In the rows, zero is written as 128.
One hidden turn or mirror swaps the rows below in pairs. Which row is each named row swapped with?
The rows were stretched afterwards, more along some directions than others.
Gam: [123 117 126 148 131  87 104 117 127 159 177 136 134  99 111 123 109 118
 126 136 150 135  95 121 129 134]
lam: [121 141 107 133 161 117 116 132 135 103 147 121 118 144 115 122 136 126
 128 100 128 140 122 133  75 100]
rav: [124 118 112 121 148 109 128 159 155 110 157 123 155 123 129 128 175 128
 124 106 108 120 140 155  69  81]
Bup: [112 111 127 141 147  91 117 120 123 159 176 158 145  99 115 114 122 123
 124 137 143 139  99 147 126 117]
garun: [132 143 115  76 168 100 107 116 160 166 127 121 170 106 139 101 159  96
 122 123 105 131 117 146 162 118]
muf: [123 158 114 110 178 113 134 128 144 150 110 140 164 116 134  88 149 131
 131 138 103 129 118 157 146 122]
debed: [125 122  83 118 120 114  92 111 140 146 135 125 137 142 127 145 179 114
 113 153 125 140  90 118  98 128]
gogor: [121 139 101 137 143 106 141 120 144 134 154 127 158 117 165  83 147 124
 143 131 131 150  98 113 110 113]
sava: [109 144  97 103 146 109 125 109 150 151 134 136 132 135 125 121 161 114
 146 125 107 160 152 155 127  94]
Kuze: [108 167  93 136 127 125 116 113 134 118 179 123  96 151 138 144 142 132
 114 104 132 159 141 120 123 133]
Vup: [133 140  97  96 163 107  84 115 150 162 125 134 130 105 122 123 170 120
 146 145  97 139 129 138 108 115]
gilob: [112 109  70  96 143 115  85  77 124 163 112 125 136 139 134 135 180  99
 121 160 107 131 102 120  98 116]
puv: [112 138  95 118 146 105 141 102 153 148 189 121 160 109 162  97 171 129
 134 115 140 145 103 169 120 106]
Sabef: [139 148 105 123 135 134  94 117 122 132 140 114 111 155 143 134 157 113
 123 152 102 141 150  77  99 131]
kiret: [114 161 117 143 166 137 136 114 151 120 150 135 155 136 162  88 157 127
 140 126 130 151 122 129  99  94]
sesa: [105 129  79 134 147 167 133 127 163 127 125 153 172 158 154 113 172 104
 135 121 105 151 152 153 112 107]
bogo: [134 139  72 105 134 109 109  83 126 155 141 113 130 120 132 136 182  90
 112 149 128 138  83 133 125 142]
vam: [114  95 108  91 163  98  67 117 130 158 141 132 139 148 126 155 144 140
 141 138 106 141 135 104  78 126]
veveb: [126  97 120  94 157 108  92 145 122 158 145 125 155 147 130 148 155 114
 144 132 111 148 143 101  97 123]
sube: [121 119 130 152 149  93 125 151 120 144 163 138 151 100 100 107  95 110
 149 122 145 137  92 132 120 126]
Zotup: [112 107 115 127 148 165 149 140 154 138 122 140 187 140 157 120 165 103
 128 134 104 139 156 155 130 105]
Zemu: [114 148  81  86 165  96 102  96 117 129 128 102 123 152 112 104 166 137
 180 113 114 147 153 120  87 101]
kela: [ 95 103  99 103 122  95 105 103 151 159 162 103 168 137 158 120 164 137
  98 116 104 132 146 154 118 111]
Ris: [139 135  94 118 166 113 149 153 144  99 144 133 157 108 110 124 159 113
 156 104 127 122 111 158 102 102]
zoti: [122 169  91 113 157 118 110 108 165 149 176 109 142 123 136 108 151 116
 140 103 135 162 114 160 119 116]
zali: [129 119  86 129 153 105 128 117 144 157 174 118 164 118 148 119 154 109
 150 114 143 147  99 153 109 118]
Suril: [124 146 104 107 144 127  90  94 120 148 126 103 115 158 149 120 143 117
 128 145 100 156 150  79 109 129]
baz: [109 143 107 116 156 126 117 144 151 102 135 109 143 138 119 128 168 113
 143  99 106 121 143 151  81  79]
pim: [101 114 116 114 149 118 146  95 124 150 124 118 172 133 161 112 199 113
 133 129 123 130 128 194 148  84]
Luved: [111 151  89  96 163  92 103  94 101 126 135 119 131 153 115 102 172 148
 170 126 118 140 154 116 105 110]
rebi: [124 127 101 137 147 127 133 156 141  91 141 132 132 140 131 131 135 114
 140 115 127 132 123 132  89 101]
lepu: [114 113 123 140 145  89 109 118 121 167 171 116 161 117 104 113 110  95
 134 112 151 151  93 132 131 140]
viv: [104 101  90 100 142 113 127 101 135 164 160 103 163 146 170 111 163 111
 107 106 109 154 159 150 118 107]
Pob: [121 122  56 131 152 112 124 140 126 138 155 180 169 132 135 121 148 140
 155 132 121 140 104 120 121 143]
Vegel: [117 121 115 102 137 119 150 102 136 139 136 110 170 123 157 112 210 133
 135 139 114 116 145 199 148  78]
Bafe: [118 108  96  88 125 103 140 105 137 162 163  95 170 133 162 117 171 118
 105 112 110 132 133 153 133 107]
mozab: [114 134  78 106 130 124  77  85 141 149 132 115 134 160 123 137 164  95
 115 143 130 155 105 103 106 130]
noda: [131 142  95 109 145 136  91 110 126 133 141 108 118 159 149 125 157 114
 138 142 102 150 161  74  89 125]
nezor: [110 154 122 142 118 137 122 128 149 140 141 132 143 136 129 125 146 115
 133 153 129 160 119 111 116 129]
keko: [123 169  79  95 137 116 106  90 161 132 140 109 120 128 141 127 186 123
 146 125 107 161 155 147 127  98]
patul: [110 115  70 125 127 110  98 146 142 142 151 165 176 145 115 143 139 122
 146 135 124 148  91 104 104 139]
Vanom: [ 96 155  97 135 149 121  93 104 126 133 172 128 127 163 139 130 122 109
 112  99 133 162 111 118 103 125]
leduf: [118 178 113  98 167 102 118 108 151 159 140 115 147 141 151  90 184 123
 124 122 101 138 136 152 132  94]
Nem: [114  94 103 107 156 109  71 118 127 161 147 136 134 161 122 150 154 100
 142 130 105 149 137 108  88 133]
bipa: [ 99 161  92 138 137 122 103 112 122 138 176 136 132 150 120 131 133 117
 122 101 132 162 130 126 138 142]
mimu: [127 149 100 110 154 113 124 144 153  91 146 118 134 132 126 135 164 124
 128 107 113 135 125 148  82  86]
pib: [127 138  80  88 139 107  91 100 134 155 121 122 134 140 125 141 172 111
 101 162 109 142  86 115 104 133]
Zubit: [120 136  89  92 177 104 114  91 107 131 128 113 116 139 118  97 154 143
 170 132 107 137 151 138  92 110]
fivo: [122 117  97 100 144 109  77  87 122 175 135 119 120 143 131 145 174 109
  92 158 110 141 106 112  80 132]
zute: [116 139  78 148 113 100 101 147 138 127 161 150 164 134 138 109 144 138
 139 146 121 142  77  86 105 155]
tuvut: [128 156 109 125 135 137  89 122 118 125 133 130 105 168 129 136 137 113
 131 138 113 148 151  72 101 126]
zafut: [116 161  91 128 145 102 118 124 155 151 189 122 139 116 139  98 158 137
 126 118 125 140 114 155  98 121]
Nuvat: [116 160 107 113 155 111 130 112 160 153 140 111 142 100 143  85 159 123
 108 110  97 128 146 186 136  98]
Vute: [117 112  72 126 148 106 115 137 140 142 146 178 178 130 124 119 155 142
 142 141 124 137  94 110 130 147]
saron: [126  94 111  94 172 110  99 137 118 149 149 128 146 138 122 146 145 108
 155 123 108 147 121 119  86 130]
zag: [125 117 111 141 140  85 129 134 120 154 164 148 148  94 117 101  98 116
 133 137 140 141  82 139 144 139]
Mudi: [110 166 102 103 151 148 108 100 183 140 127 106 107 121 130 129 156 108
 143 114  98 140 168 157 118  89]
Rukis: [112 115  97  98 130 112 134 112 149 155 153 111 161 153 154 121 164 122
 109 106 106 127 160 152 124  95]
doba: [ 97 132  88 140 123 136  84  94 146 136 159 130 141 157 135 150 142 100
 115 107 137 161 123 108 115 124]
gobu: [115 137  90 141 154 115 119 119 169 154 177 128 159 109 138 100 146 121
 136 114 134 142 105 164 105 129]
Leze: [118 118  98 127 156 170 145 135 165 131 119 143 181 145 149 119 171 109
 132 130 100 141 157 157 115 105]
bipil: [105 161 145 132 146 146 120 122 161 146 143 114 148 138 128 129 144 100
 138 119 141 174 118 128 121 116]
zutu: [106 134 106 144 142 112 116 105 151 125 164 126 154 136 168  89 149 121
 143 123 130 167 128 124  87  93]
buvon: [ 96 159 119 133 157 155 115 102 146 125 148 138 128 161 130 141 118 123
 128 101 144 175 122 130 109 110]
ter: [107 160 154 127 143 141 111 126 154 162 126 120 157 154 131 124 133 118
 126 144 133 163 121 118 112 119]
Folu: [111 167 118  96 156 104 120 114 161 149 145 126 139 132 143  94 168 142
 115 106 103 128 159 163 147 103]
rugaf: [119  91  92  92 158  96  85 120 135 153 147 127 142 146 133 151 159 103
 156 106 107 149 130 116 101 134]
Fedo: [109 110  96  79 130 100 122  96 147 173 142 100 162 148 147 130 160 115
 111  97 112 136 142 143 146 120]
devu: [114 131  80  94 138 104 102 100 151 154 138 149 112 129 137 127 166 131
 142 136 102 151 154 141 127 120]
lami: [115 145  83 127 152 120 108  87 154 165 171 108 151 122 148 103 163 100
 134 115 139 158 101 159 112 113]
noruf: [115 132 103 119 154 107 104 115 159 162 120 136 160  98 139  83 157 112
 129 152  91 108 112 137 139 119]
bidiv: [115 125  78 147 146 127  96 156 140 131 136 160 159 148 122 134 123 120
 145 129 117 138  97  89  89 158]
tez: [ 99 123  94 113 149 127 157  95 125 136 128 134 169 139 163 115 208 134
 146 132 121 133 148 197 141  87]
kare: [126 148  72  78 141 119 123 111 169 144 135 113 117 113 143 128 147  96
 140 112  99 159 152 157 131 119]
repeg: [112 123 128 128 142  85 122 130 117 153 175 138 141 105 106 113 109 126
 142 131 146 144  93 125 125 139]
tapeg: [112 121 114 118 156 161 141 143 172 131 117 130 192 141 157 119 175 114
 147 122  98 145 157 159 123  95]

vam swaps with kela
Sabef swaps with Leze
Fedo swaps with rugaf
ter swaps with zutu
zafut swaps with Bup
kare swaps with garun
kiret swaps with nezor
baz swaps with gilob
viv swaps with veveb
doba swaps with bidiv

One hidden turn or mirror swaps the rows below in pairs. Which row is each named row swapped with?
The rows were stretched afterwards, more along some directions than others.
megi: [153 137 133 150 101 142 121 119  75 128 103 127 129 143  95 113 119 102
 123 114 132]
Fen: [139 111 155 124 125  73  96 128 117 126 144 119 126 143  87 144 107 154
 105 111 165]
lesa: [147 118 141 159 122 116 110 112  91 141 157 168 131 147 113 154 121 155
 146  97 143]
sedes: [144 118 152 139 121 116 109 112  98 140 160 153 123 129 122 146 110 160
 140  86 138]
suroz: [125 112 128 164 111 115 123 155  96 144 143 159 114 154  89 157 144 117
 139 103 131]
non: [104 108 150 150 149 101  76 127 119 132 150 137 112 100 100 135 139 141
 118 123 130]
rog: [114 119 145 128 135  89  87 120 119 128 150 127 125 121 100 144 111 146
 118 114 152]
Poriv: [105 131 157 104 142 130 101 128 126 143 141 115 104 118 118 122 149 155
 103 130 127]
tupo: [115 124 166  95 142 120 103 123 128 136 142 115 101 119 121 120 142 159
  92 128 125]
dok: [152 108 117 156 106 110 141 148  89 140 115 141 126 164  87 133 142 125
 136 120 151]
bage: [123 141 132 159 107 148  94 104  89 131 125  95 140 159 101  80 101  96
 141 107 108]
molet: [144 107 133 141 102 134 136 161 115 127 114 126 112 149 105  89 116 111
 131 103 130]
zozo: [118 115 157 156 111 124 113 139  86 136 136 142 105 149 105 138 168 156
 113 106 146]
Sel: [132 143 139 155 102 144  94  97  83 135 122  98 149 161  97  78 105  97
 134 103 114]
pafed: [141 119 165 169 106 109 122 105  89 144 178 157 125 183  84 152 141 150
 141  99 141]
zuse: [129 106 135 155 130 116 118 144 129 137 135 125 111 120  88 128 164 136
 128 131 137]
modo: [142 113 122 146  84 114 135 140 120 121 122 106 134 173 103 127  95 102
 122  90 138]
ful: [137 124 129 166 110  99 125 158 121 129 130 134 113 163 103 149 158 134
 145 119 148]
zuros: [148 113 157 175 103  94 134 116  92 136 171 140 130 200  74 149 135 145
 136 105 146]
fuz: [139 142 141 154  99 144  93  96  84 133 119  95 143 162  96  76 101  98
 131 102 112]
fudu: [108 114 129 145 116 144 144 127 121 134 150 140 122 124 124 139 136 114
 142 106 109]
lutu: [132 118 149 134 135  80  92 123 122 125 153 131 129 129  91 153 110 149
 112 117 154]
midir: [145 104 137 162 113  93 127 142 103 115 126 102 116 171  87 110 117 128
 130 119 136]
nuzo: [137 116 168 167 107 110 120 107  85 147 177 154 128 183  84 146 143 149
 133  99 141]
Gak: [164 122 140 125 104 121 133 125 102 139 121 113 127 150 107 113 119 150
 135  99 150]
buv: [117 143 133 163 113 151  90  97  89 131 131  96 140 159 102  84 105  95
 133 108  97]
kuper: [116 122 126 188 137 123 113 126 115 134 165 132 121 148  92 151 139 129
 142 130 114]
rebul: [137 114 122 149  88 112 130 144 110 124 116 102 135 169 103 122 104 103
 127  95 142]
ribet: [112 115 135 130 105 136 155 139 118 135 142 139 108 141 130 144 138 116
 134 102 112]
naf: [111 127 152 108 137 126 100 132 126 137 131 108 101 133 107 118 152 155
  98 132 134]
Det: [136 125 143 170 106 140 129 129 100 131 149 164 116 170  91 152 145 147
 140 111 161]
tagan: [134 112 127 163 126 141 112 131 112 134 144 159 126 130 120 117 112 127
 136 111 125]
kuz: [136 125 117 178 115 136 130 122 110 128 126 130 149 109  84 129 129 114
 146 120 149]
lomup: [139 125 153 121 120 117 102 113 105 138 155 140 118 125 126 142 105 161
 129  87 135]
goso: [166 122 145 112 102 109 135 129 110 136 126 114 122 149 106 123 115 160
 129  98 157]
doti: [140 115 128 152  87 106 131 142 111 123 125 108 134 182 104 128 115 114
 123  94 141]
rab: [126 119 143 133 133  88  86 120 124 122 146 119 125 131  90 145 104 147
 115 115 157]
voz: [117 107 141 162 134  96  88 136 114 128 146 142 114 112 103 140 139 132
 134 115 132]
kiv: [126  95 130 154 130 133 113 128 120 124 138 139 107  96  97 130 127 116
 132 112 116]
sulik: [152 111 166 167 103  95 133 119  86 142 174 147 123 192  80 150 137 150
 132 103 142]
Zez: [166 121 131 139 110 137 130 119 100 136 115 124 134 148 110  99 115 138
 138 109 141]
mube: [120 121 155 131 139  96  83 121 123 125 148 128 124 116 102 136 109 154
 108 120 144]
Tika: [123 128 160 106 138 114 109 130 122 140 138 115  99 129 110 131 154 161
  98 132 134]
Ser: [141 117 164 166 104 117 110 110 102 142 179 160 125 169  86 144 131 149
 139  88 147]
Zike: [115 107 143 136 113 134 154 139 117 139 152 147 109 129 127 144 142 126
 134 104 117]
Pive: [135 142 142 137  98 138 101 107  75 141 112 107 132 149  97  90 127  97
 133 100 115]
ked: [146 122 148 108 108  95 127 132 121 133 132 101 122 158  96 139 120 155
 118 104 160]
kulu: [122 124 166 101 130 117 101 117 121 133 156 126 109 119 136 134 107 157
 114  95 124]
susup: [146 123 130 149 106 144 129 125  88 121 118 142 114 133 116 118 109  96
 129 109 113]
Lave: [124 124 155 116 131 109 108 135 122 139 129 109 109 139  91 129 153 163
  96 137 148]
podar: [145 124 116 176  93 130 146 144 107 128 132 145 119 192  81 156 144 123
 146 117 160]
Zava: [145 105 121 143 101 123 136 163 114 125 109 122 114 158 100  97 120 112
 126 110 137]
fabu: [121 112 119 164 121 120 124 150 107 140 148 164 116 140 101 157 139 117
 139 111 125]
vokud: [126 111 145 147 135  99 106 143 127 138 134 118 114 129  82 129 163 148
 114 137 150]
gebot: [125 124 142 131 130  83  87 120 126 127 146 115 132 145  86 153 113 148
 111 118 161]
Leten: [118 112 148 157 143 107  79 126 114 127 148 140 118 106 107 126 128 137
 127 120 123]
des: [132 110 138 158 129 105 115 143 122 138 136 125 116 140  78 135 167 148
 128 137 148]
Nep: [128 123 158 108 132 112 108 131 124 143 137 109 107 134 104 123 148 159
  89 130 140]

Zez swaps with lesa
bage swaps with sulik
tagan swaps with dok
ful swaps with kiv
midir swaps with kuper
des swaps with Leten
Pive swaps with Ser

